In the data rows, the value 128 means zero.
Here are some numbered points:
204 189 168 126  77  52   0 137 106 149 145 162 139  53 120 196 235 131  94   4  92 191 105  51 0
168 146 110 139 196  86  95 151 105 136 129 158 109 139 125 141 136 124 120  95 137 159  95  83 1
116 166  77 167 182 121 147 120 134 105 132 125 104 151 168 139 106 101 123 131 144 118 133 145 2
 90 156 132 133  72 132 141 105 168 126 136 142 149 106 145 140 118 121 164 139 108 115 147 174 3
115 172 103 141 156 136 127 112 101 106 139 100 113 144 165 114 132  98  82 103 136 102 136 133 4
137 213 183 107   0  98  43  97 167 118 154 148 165  37 128 175 194 107 161  73  70 104 121 155 5
190 175 137 140 129  60   0 150  99 153 138 164 136  86 117 171 200 135 108  33 116 180 108  53 6
 86  65  75 138 196 205 255 141 151 129 107  92 117 199 141  80  33 128 165 224 182  86 147 171 7
129 109  47 139 255 147 192 152  56 111 139  85  85 223 154 109  91 100  71 136 155 113 128 119 8
 94  99 160 103 110 181 167 104 119  93 118  68 118 124 127  86 125 143  84 160 133  84 142 145 9
140 123 192  85  16 128  55 104 116 143 139 110 154  62  93 119 185 173 120  94  86 126 127 108 10
182 165 108 186 220  41  32 167 109 166 114 194  91 147 118 177 147 100 119  52 134 207 110  65 11
 36  96 116 112  70 217 255  94 191 131 129  91 144 154 155 107  80 128 197 237 150  58 154 248 12
120 104 194  87  35 132  85 114 144 139 128 117 150  69  96 102 152 170 139 127 105 133 142 125 13
154 152 103 143 197 102 110 146 100 129 131 137 104 148 137 134 136 110 102  98 140 142 108 100 14
209 190 150 131  81  34   0 167 175 176 131 239 155  70  96 214 161 114 196  50  88 209  74  67 15
107  90 165  80   0 160 179 126 180 133 128 135 177  71 109 120 119 141 213 191 107 111 140 202 16
 78 158  88 144 122 142 185 108 170 101 136 129 119 130 178 133  88 113 164 166 124  98 146 185 17
 83  72 103 130 158 201 255 131 143 120 118  83 120 176 137  81  69 140 146 211 174  78 151 173 18
 63 143 188  94   0 157 122  63 125 116 148  81 169  86 133  91 179 132  94 120  99  81 165 189 19
118 104  78 130 218 156 187 134  75 101 134  83 102 191 147  96 106 115  76 136 149  98 141 130 20
125 156 128 123 127 110  91 122 101 131 137 122 133 113 130 122 150 127 105  93 115 133 127 112 21
 91  66 153  97  84 188 204 114 155 118 114 104 130 124 114  87  93 170 161 209 129 100 136 161 22
132  77  68 121 248 158 212 159  85 109 119 105 105 202 127  98  73 114 114 162 148 112 115 118 23
159 158  72 194 255  74  97 167 101 147 115 155  68 210 145 169 118  77  74  83 160 185 103  86 24
121 126 110 124 142 151 156 119 133 116 119 137 127 141 134 118  94 121 147 150 130 115 118 136 25
143 190 191 100   0 109  42 102 172 138 149 148 172  38 112 164 180 123 171  86  78 118 120 147 26
155  77 131 134 101 114 135 162 191 174 105 179 154 113 100 160  62 141 245 182 128 178 121 127 27
124 130 121 122 140 139 136 121 115 113 127 118 123 135 132 109 120 125 115 132 127 114 122 125 28
 94 142 126 132  93 145 148 109 160 125 128 132 139 122 140 128 108 118 159 147 118 119 146 164 29
 94 106 186  94  15 168 162  96 146 115 138 103 173  94 125 101 147 137 126 153 126  79 153 182 30
168 140  75 144 248  95 124 160 118 122 113 179  92 162 128 155 109 115 139 114 136 178  79  79 31
127 117 130 157  85 107 132 142 210 155 113 200 154 115 132 173  59 124 231 179 118 163 129 147 32
 71  76 179  99   0 196 216  97 171 129 125 107 182 107 125 104 118 138 183 206 121  84 169 226 33
201 188 144 167 125  42   0 150 111 172 135 181 129 100 130 197 194 104  95   8 117 201 123  61 34
164 157 131 146 149  94  56 140  95 141 136 130 124 128 135 157 172 110  88  60 132 150 131  93 35
 93 117  98 137 142 168 213 124 164 122 117 128 127 154 146 116  74 118 166 185 147 105 134 168 36
 98 120 145 119  63 155 161 110 161 135 130 126 155 116 132 131 118 125 165 157 117 110 149 179 37
102  97 183 103  40 152 130 109 157 132 122 122 151  94 112 104 129 151 144 154 115 115 150 156 38
 86  82 198  80   0 174 162 102 165 115 125 108 163  70 106  90 132 163 149 176 114  91 155 172 39
 94  83 189  99  38 164 145 109 156 134 120 117 151  91 106  92 123 168 149 164 112 116 155 157 40
176 115 124 132 182  97 102 161 126 150 114 183 125 143  97 138 114 140 154 120 129 170  79  71 41
160 144 117 126 181 107  96 142  79 123 137 120 111 141 127 120 151 122  81  84 135 132 107  89 42
241 217 164 142  52   0   0 185 202 194 131 255 172  56  95 254 166  89 215  18  58 240  51  51 43
158 114  98 137 225 111 119 156  92 132 119 141  98 167 120 127 116 123 104 115 141 164 106  87 44
103  76  48 139 255 174 255 147  87 105 123  77  97 221 146  84  63 111 101 180 167  93 148 145 45
 27 115  76 136 122 202 255  82 152  87 141  48 110 159 187  94 100 113 137 215 160  39 178 251 46
 84  93 216  80   0 183 159  85 150 111 137  89 175  72 118  80 155 161 122 161 119  66 163 182 47
 94 106 115 122 116 183 207 118 148 120 118 114 132 147 138 107  92 125 155 178 142  99 137 167 48
106 113 188 103  31 143 113 102 144 140 128 116 155  92 112 105 145 150 134 134 107 114 147 149 49
187 137 158 118 117  69  27 155 115 159 133 173 143  90  89 160 173 158 138  69 114 179  97  56 50
New points follow, each followed by the numbers of its five nearest points above by angle, nearest first.
172 167  94 187 218  44  69 164 138 156 116 221 102 147 122 183 130 103 153  89 136 206  92  82 11 1 31 41 24
139 141 104 162 148  92 119 142 167 137 121 196 133 136 138 165  96 118 179 143 126 164 112 125 32 27 41 31 43
 50 200  59 168 129 134 216  76 171  70 150  85  94 130 229 135  90 109 124 163 125  47 168 223 17 46 2 29 36
 51  71  15 166 255 184 255 147  93 114 117  57  76 255 161  60  40 100  91 211 195  84 186 170 45 20 7 23 8
 92 158 169 122  21 136 123 106 193 149 133 149 165  84 132 144 115 122 197 143 101 124 151 181 3 37 16 29 38
143 101  81 136 236 131 181 159 113 124 115 145 102 186 122 126  82 116 142 156 142 148  97 108 23 44 8 31 45
140 127  68 194 255  98 118 155  99 137 108 143  68 223 147 159 108  85  75  99 158 192 125  93 24 44 14 31 8
 88 109 144 107 122 183 176 102 105  84 130  47 117 138 147  83 133 130  58 155 138  76 146 159 9 28 46 18 20
172  92 165 114 119  95  78 153 123 170 122 156 138 113  81 128 130 162 145 115 127 167 104  78 50 41 15 43 6
119 172 114 130 165 147 107 110  62  95 149  74 113 158 164 106 164  95  23  78 139  82 137 121 4 42 28 20 21
105 110  77 133 197 181 208 116  75  77 134  49 107 192 162  80  97 100  55 152 154  68 161 151 20 45 28 8 23
178 133 202  65   4 135   6 109  67 135 148  94 163  52  84 128 228 170  91  57  78 120 114  80 10 13 0 26 5
150 113 154 120 108 109  91 134 127 152 125 142 140 111 101 127 131 153 143 117 122 150 116 101 50 15 43 10 6
156 107 136 129 140 112 116 143 136 147 115 154 132 129 107 134 108 142 154 135 129 151 110  99 41 27 50 15 43
 79  71 110 126 153 199 255 118 129 104 118  60 116 168 136  80  85 145 122 219 172  68 156 172 18 7 48 46 36
 78 195 106 170 106 114 150  76 154 103 150 100 113 121 190 139 130 111 110 116 122  80 167 194 17 3 46 4 29
184 113 138 135 171  79  74 162 124 157 110 186 122 129  91 149 130 146 149 105 128 184  93  63 41 50 11 1 15
150 176  92 156 213 104 111 140  94 122 137 119 101 160 156 138 140  93  81  88 148 134 110 105 14 24 42 1 44
207 175 139 148 161  60   0 155  60 145 146 132 122 111 128 169 217 115  50   0 129 171 124  37 35 6 34 0 21
146  74 136  89 165 155 151 150 107 126 123 119 128 149  99  94  94 152 122 158 140 125  96  97 23 45 7 18 20
 94 161  44 167 198 142 196 123 159  83 127 127 100 159 182 132  74  89 138 168 146 102 143 164 2 17 36 25 45
122  97 179 103  61 129 106 119 148 150 126 124 145  91 102 108 125 165 146 141 109 132 138 128 13 49 38 40 39
 85 121 138 119  60 164 178 107 165 133 130 126 153 120 141 131 116 125 173 163 118 105 157 192 37 33 29 12 16
 88  77 144  98 105 192 213 110 142  98 120  86 123 122 120  89 112 167 135 203 140  93 132 157 22 48 9 18 12
103  83 115 123 148 183 212 123 129 108 121  83 119 157 134  93  90 141 123 186 153  88 144 153 18 7 48 46 45
 77 119  89 135 142 176 238 112 139 102 130  79 116 158 161 105  96 112 129 181 152  79 157 193 46 18 48 36 7
 94  85 142 108  93 185 195 111 150 118 121 105 130 131 128  98 102 155 152 186 135 100 136 162 22 48 12 33 18
124 148  53 165 236 111 180 149 144 109 121 148 100 179 162 151  79  93 137 157 149 140 112 135 2 31 8 23 45
139 101  53 157 255 125 178 162  72 120 117 116  74 221 142 125  98 113  78 134 159 160 124  99 8 23 44 20 45
170 150 115 159 185  76  64 153 109 149 122 166 103 135 120 155 146 120 121  80 133 178 110  77 11 1 34 6 35
 97 139  84 147 162 155 192 116 127  94 134  82 107 162 171 116 103 106 103 150 147  84 155 171 46 45 20 18 2
232  89 193 113 108  55   0 184 122 206 112 200 153  79  41 150 150 184 175  77 126 225  80  18 50 15 43 6 41
 92  95 146 111  74 170 187 111 148 125 126 110 144 123 123 112 119 141 155 177 131 102 147 174 33 22 12 37 39
 93 187 124 139  84 122 113  93 143 122 138 133 139 102 156 130 137 110 132 115 105 114 155 158 3 5 19 29 26
 83  44  48 136 252 217 255 143  87  89 115  35  97 233 151  46  30 128  89 225 194  55 176 168 45 7 18 20 23
 54 201 119 123  82 183 132  50  56  65 177   4 119 133 199  84 195  93   0  91 117  29 171 185 4 19 9 28 46
132 128 187  92  25 127  72 107 121 141 140 112 154  74 103 118 171 158 121 102  97 117 131 124 10 13 49 26 5
186 160 119 183 213  54  28 165 101 165 116 175  90 165 120 169 149  94  99  48 132 194 117  66 11 1 35 34 24
108  50 126  99 171 215 224 131  91  89 115  55 111 161 113  70  90 157 102 208 159  86 136 122 18 7 9 45 23
122 181 144 113  62 113  36 101  78 116 158  93 143  74 140 138 220 132  66  54  92 114 149 121 21 0 10 5 35
129 153  75 172 211 104 155 136 145 119 125 148  97 166 164 153 100 102 129 139 146 142 119 135 2 24 31 8 14
 62  66 163  70   0 207 255  84 151 102 150  85 194  88 125  98 137 161 180 223 141  45 154 235 33 30 37 39 22
123 160  90 162 156 103 135 124 166 114 124 168 117 133 158 153  96 109 156 141 131 136 130 143 2 17 32 31 25
110  95  58 167 255 129 195 160  89 122 114 107  73 235 149 120  90 111  76 147 168 148 143 113 8 23 45 20 44
103 159  69 214 210 105 180 108 172 102 124 135  79 182 199 152  76 104 116 145 157 117 152 166 2 17 45 8 36
107  85 184  75   0 163 173 119 191 130 129 138 182  56 105 119 120 146 217 193 103 107 147 204 16 37 39 33 38
 94  63 167  66   0 179 234 123 192 143 135 133 198  70 106 123 107 148 255 235 105  90 144 244 16 33 37 39 22
191  75 142 139 157  87  89 178 160 175  95 198 129 121  81 163  99 152 197 139 133 205  92  72 41 27 15 50 43
150 172 146 127  81  94  54 128 137 143 139 148 142  83 124 166 177 125 133  79 106 151 119 112 0 6 15 5 43
107 107 147 114 112 158 152 115 131 114 122 107 128 128 127 101 117 142 117 153 129 108 132 137 9 22 47 39 48
108 157  75 164 180 123 167 120 147 101 126 124 106 156 176 137  85 106 128 154 141 112 133 152 2 17 45 36 25
124 121 105 161 122 112 140 142 196 138 114 194 140 135 137 163  62 121 212 172 129 159 123 144 32 27 36 29 17
103 107 138 115 119 169 166 113 126 102 122  94 119 133 134  94 116 137 104 157 131  95 134 142 9 22 46 18 48
137  85 156  80 114 132 114 145 119 133 120 119 137  98  88 104 125 165 129 150 120 145 110  93 13 10 40 38 39
177 125 141 136 150  79  66 150 126 151 117 173 129 114  95 152 142 148 144  92 125 179 100  67 50 41 6 15 11
 72  71 162  85   7 196 248  94 150 115 140  95 181 105 124 104 129 150 173 216 132  63 158 222 33 37 30 22 39
 96  60 106 124 169 202 244 128 117  94 113  65 117 173 136  74  70 142 113 204 166  69 153 155 18 7 45 48 46
 77  57 177  72  54 206 210 104 148  91 117  80 140  86 103  68 118 190 139 227 132  82 141 157 22 39 40 33 47
 73 156 144 117  69 145 119  79 113 113 145  90 141 103 149 101 159 121  83 112 104  95 164 167 19 30 47 49 9
143  91  95 118 212 141 177 152 103 122 120 129 116 183 121 115  87 126 126 152 139 125 102 106 23 45 8 20 44
 57 114 146 105  88 208 221  81 117  75 138  33 126 132 156  72 142 119  63 173 142  49 168 199 9 46 12 48 30
106  47 166  61 109 191 174 135 132 105 113  95 126 100  91  71 100 192 147 212 131 121 111 112 22 40 9 39 18
 91  82 141  95  98 184 209 113 137 101 124  94 132 118 119  94 116 167 143 202 140  89 130 157 22 48 12 18 9
144  86 103 123 198 142 173 151 123 128 109 143 118 173 116 118  82 129 148 156 138 134  97 104 23 45 7 25 44
181 158 105 177 196  39  46 167 121 165 116 208 103 138 112 181 141 109 140  76 135 202  97  74 11 1 34 41 6
 79  67 152  93 104 216 235 100 118  77 127  40 123 133 129  74 122 164  98 209 154  60 149 163 9 22 18 46 48
145 129 178  92  51 111  55 114 111 148 139 122 150  74  93 131 184 164 119  87  89 134 118  97 10 13 26 0 5
 91 159 145 120  59 135 119  93 135 118 139 120 147 101 139 122 155 118 122 116 107 105 149 167 19 30 3 49 5
132 112 192  89  20 134  67 104 117 139 136 108 153  67  96 113 177 169 119 101  97 122 134 115 10 13 49 26 19
100 128  90 176 129 111 171 142 242 131 112 221 134 145 164 178  22 107 241 200 131 153 129 164 32 27 36 17 29
129 149 108 127 159 127 129 125 106 118 136 117 117 142 143 115 127 111 101 116 132 113 119 121 4 8 20 28 14
101 156 124 125 112 142 129 103 122 116 135 116 132 123 144 105 121 114 111 130 121 107 135 147 19 4 46 9 28
117  93 198  69  30 152  92 113 126 124 126  95 153  53  90  92 160 177 117 136 111 126 140 110 13 10 49 38 40
106 115 169 109  72 144 113 104 130 134 128 114 144 107 113 103 141 155 114 126 111 113 143 136 49 13 47 38 19
115 127 158 115  74 133 110 111 133 141 128 123 144 106 118 115 138 142 129 128 111 121 141 135 49 13 38 10 19
164  68 133  68 179 142 117 176  96 135 121 134 133 133  77  91  97 159 130 156 137 155  81  59 41 44 23 31 1
125 151 171  95  24 130  58  91 100 118 149 101 152  69 117 121 197 146  95  78  92 105 139 124 10 5 26 19 13
140 146 114 127 143 112 115 128 124 128 128 146 131 128 129 130 121 121 126 119 122 130 106 110 1 31 11 14 41
 62  88 130 111  69 202 255 101 168 134 124 100 149 144 136 105  91 135 193 224 144  70 148 222 12 48 33 22 36
